In the rows, zero is written as 128.
Families of rows that turns and mirrors carry onto each other, the same ones carrying the whole set onto itself: the rest of each named row's family, in list order
4 families of 8 rows
Q327: [159 128 122 151 128 122 167 155 162 128 130]
Q905: [134  94 126 114 155 117 180 164 145 115 132]
Q395: [158 123 129 137 126 133 183 154 158 114 137]
Q368: [148 123 121 154 135 129 171 152 164 135 120]
Q761: [114 158  85 103 128 143 147 127 127 125  95]
Q778: [109 157  86 100 136 121 143 111 129 130 107]
Q691: [157 114 127 139 118 131 170 160 155 128 137]
Q245: [143 110 137 123 159 125 182 160 139 118 141]
Q345: [149  95 121 102 150 117 175 169 150 127 134]
Q567: [123 149 123  65 127 114 138 123 145 136 108]
Q227: [157 134 130 150 127 125 167 150 158 115 136]
Q492: [142  96 123 113 153 111 177 170 138 123 137]
Q742: [126 152 108  67 125 112 147 129 143 128  91]
Q377: [118 158 119  68 141 106 163 136 134 141 100]
Q68: [140 102 131 112 151 111 177 165 133 111 143]
Q88: [115 154  80 104 135 135 159 119 127 128  93]
Q130: [149 109 134 102 143 118 174 164 130 110 150]
Q133: [146 137 135 154 126 129 169 147 143 117 138]
Q11: [114 147  84 104 128 140 145 113 130 125 100]
Q994: [129 149 105  69 123 106 150 114 133 132 104]
Q271: [123 146 120  65 132 112 149 116 142 141 107]
Q924: [137 106 127 116 145 113 178 169 122 121 144]
Q861: [124 156 120  62 132 114 153 130 139 141 103]
Q851: [105 160  90  98 139 127 140 128 137 125  94]
Q30: [142 101 134 125 152 123 168 167 137 133 140]
Q242: [159 126 127 143 132 128 166 149 173 120 129]
Q849: [111 136 124  71 134 104 146 115 140 139 107]
Q513: [163 137 129 144 124 124 165 153 149 126 142]
Q185: [121 143  85 105 122 137 134 110 138 119 104]
Q647: [130 165  79 101 127 138 150 132 132 121  96]
Q466: [105 145  93 105 125 136 137 122 126 120  96]
Q760: [132 158 111  64 136 112 161 122 144 143 106]

Which other rows belong to the same family as Q345? Q368, Q377, Q130, Q133, Q849, Q185, Q647
Which other rows belong to the same family as Q691? Q395, Q778, Q245, Q742, Q994, Q851, Q30
Which other rows belong to the same family as Q513? Q905, Q567, Q88, Q924, Q242, Q466, Q760

Families of rows that turns and mirrors carry onto each other, the same ones carrying the whole set onto itself: the rest of each named row's family, in list order
4 families of 8 rows
Q541: [109 153 127 115 123 159 164 159  73]
Q780: [122 156 148 117 103 107 159 150 120]
Q950: [141 137 165 155 100 161 143 182  98]
Q900: [132 134 170  87  97 109 170 195 104]
Q921: [130 137 173  99 109 111 155 213 102]
Q569: [139 134 160 147  96 167 152 200 103]
Q895: [112 156 128 124 103 164 170 156  73]
Q234: [126 145 172 153  89 136 133 196 100]
Q494: [142 140 172 147  92 152 135 200  94]
Q600: [110 147 127  99  95 103 139 159 102]
Q893: [112 148 132 100  76 159 157 160  69]
Q373: [118 151 157 104 112 126 133 222  83]
Q741: [111 144 137 102  73 139 145 152  70]
Q521: [127 163 134 115 127 168 177 178  92]
Q328: [128 152 154 113 100  94 150 154 104]
Q672: [139 151 160  79  96 120 174 191 101]
Q885: [131 121 130 133 103 167 182 181  97]
Q882: [110 126 124 102  93 105 141 168 106]
Q410: [ 93 135 119 125  80 121 139 173  97]
Q456: [136 149 162  98  96  93 152 174 103]
Q522: [137 151 163 105 116  98 151 165 104]
Q179: [131 128 146 141  99 154 178 189 125]
Q934: [125 137 127 143 111 171 173 183  96]
Q657: [116 155 136 127 124 167 174 162  86]
Q375: [102 136 113 107  91 116 135 168  93]
Q361: [129 144 179 128 116 143 137 215 101]
Q733: [140 132 179  93  98 121 162 206  92]
Q799: [101 143 122 100  78 138 154 156  81]
Q663: [129 121 137 147 104 159 174 193 106]
Q817: [123 145 169 107 124 133 134 216  96]
Q617: [120 132 164 124 123 144 131 218  96]
Q487: [114 159 135 110  78 157 151 177  60]

Which other rows belong to the same family as Q885? Q541, Q950, Q741, Q882, Q522, Q733, Q617
Which other rows belong to the same family as Q494? Q900, Q893, Q328, Q657, Q375, Q663, Q817

Families of rows that turns and mirrors carry onto each other, the same ones carrying the whole set onto itself: the rest of each named row's family, in list order
4 families of 5 rows
Q939: [132 142 151 120 124 124 105  94 122  97 109 128 133 102 130 124 113  85
 109 133 122 117 151 137 115 131 143 130 126 131 171  83 138 109 111 176
 136 156 164 145 123 170]
Q690: [151 110 138 143 122 108  90 105 112 160 145 161 134 134 110 143 134  84
 112 152 133 171 120 135 140 108 130 143 117 132 141 132  95 120 143 122
 135 128 159 131 138 115]
Q81: [137 110 142 125  85 118 126  91 109 115 152 145 124  88  91 125 149 144
 106 109 118  96 102  68 153 150  96 141 133 128 127  94 143 111 110 140
 127 145 137 125 145 125]
Q816: [118 106 145  99 125 104 157 106 111 121 132 129 147 139 114 151 124 139
 107 130 131 113 152 152 144 138 131 119  91 137 192 119  69 112 120 120
 136 148 132 153 129 155]
Q188: [139 113 121 132  79 149 119 106 114 119 137 118 138  88 117 124 146 146
 121 122 105  94 115  64 154 144 105 143 127 118 135  89 124 128  99 129
 122 128 147 134 137 119]
Q241: [142 109 156 103 100 145  81 137 104 108 161 132 127 122 110 143 105 124
  99 107  86 105 131  98 105 137 149 138 124 130 154 155 131 104 143 147
 107 108 121 108 151 139]
Q788: [156 134 141 129 140  93 101 113 126 154 138 164 135 121  99 126 149  89
 120 143 108 157 113 129 157 126 146 129 104 142 161 147  98 111 130 142
 154 135 146 130 158  90]
Q382: [182 120 139 113 118  94 105 111 132 144 144 141 137 144  94 130 147  72
 126 147 124 159 120 118 151 124 132 134 122 121 147 143  95 115 120 136
 146 131 125 120 136  89]
Q291: [136 133 169 107 130 126  99 103 125  92 126 121 145 103 138 110 124 109
 104 140 140 110 138 132 112 158 136 151 125 129 162  69 148 116 106 166
 153 138 149 154 122 141]
Q798: [118 140 164 116 120 107 111 102 140  88 113 127 149  95 141 134 114 105
 119 134 115 119 141  98 136 154 165 131 126 127 156  70 131 119  92 157
 142 131 158 166 142 156]
Q537: [147 113 154 133  84 134 135  93 116 129 123 138 139 100  95  97 148 152
  97 111 116 112 131  73 132 150  98 126 137 113 148  84 122 131 113 115
 106 136 142 138 130 131]
Q463: [125 126 141  95 107 120  95 126 130  97 166 144 114 124 107 130 138 131
 103 101 106 122 127  84 128 132 151 143 114 118 153 162 128 104 151 155
 106 113 130 105 184 138]
Q237: [115 115 114  91 136 112 144  90 128 116 154 139 158 141  93 143 130 116
 115 129 119 106 173 145 152 129 128 122 101 135 152 115  83 124 108 115
 161 146 132 151 115 148]
Q199: [158 124 134 124 118  98  87 118 123 155 130 160 141 121  93 128 146  80
 103 140 133 166 119 126 151 115 124 134 141 125 176 129 100 119 155 137
 113 138 141 119 138 102]
Q763: [122 114 149 101 118 129 135 106 116 124 134 131 151 137 102 143 105 131
 103 135 122 107 165 150 133 143 120 103  94 119 173 139  69 127 128 100
 164 147 136 142 130 125]
Q82: [116 142 123 106 124 104 131 114 124 119 150 146 142 127 108 150 120 129
 116 134 115  96 171 135 145 123 145 110  79 137 159 121  72 114 133 114
 156 151 142 170 119 128]
Q58: [154 109 150 148  90 138 108  86 119 128 133 154 125  99 106 115 143 155
 107 107 115  89 133  75 164 131 104 136 123 108 158  94 147 128 124 124
 111 136 119 136 138 138]
Q948: [121 122 165 120 128  92 120 102 139  95 119 124 155 102 120 117 131  83
 107 113 130 103 155 120 134 155 151 142 140 127 148  84 130 112  88 161
 148 159 163 144 145 161]
Q391: [154 110 130  85  88 119  81 116 129 103 170 131 134 127 120 150 143 121
 109 113  97 121 154  93 128 135 150 146 115 123 157 152 126 103 138 130
 105  94 124 109 177 117]
Q238: [136  95 150  98 104 114  92 124 130 119 144 138 134 125 124 131 118 113
  91 103  79 127 146  97 117 155 133 139 107 133 144 156 126 111 160 153
 109 100 115  93 150 126]

Which other rows belong to the same family as Q291? Q690, Q816, Q58, Q238
Which other rows belong to the same family as Q948? Q188, Q382, Q463, Q82

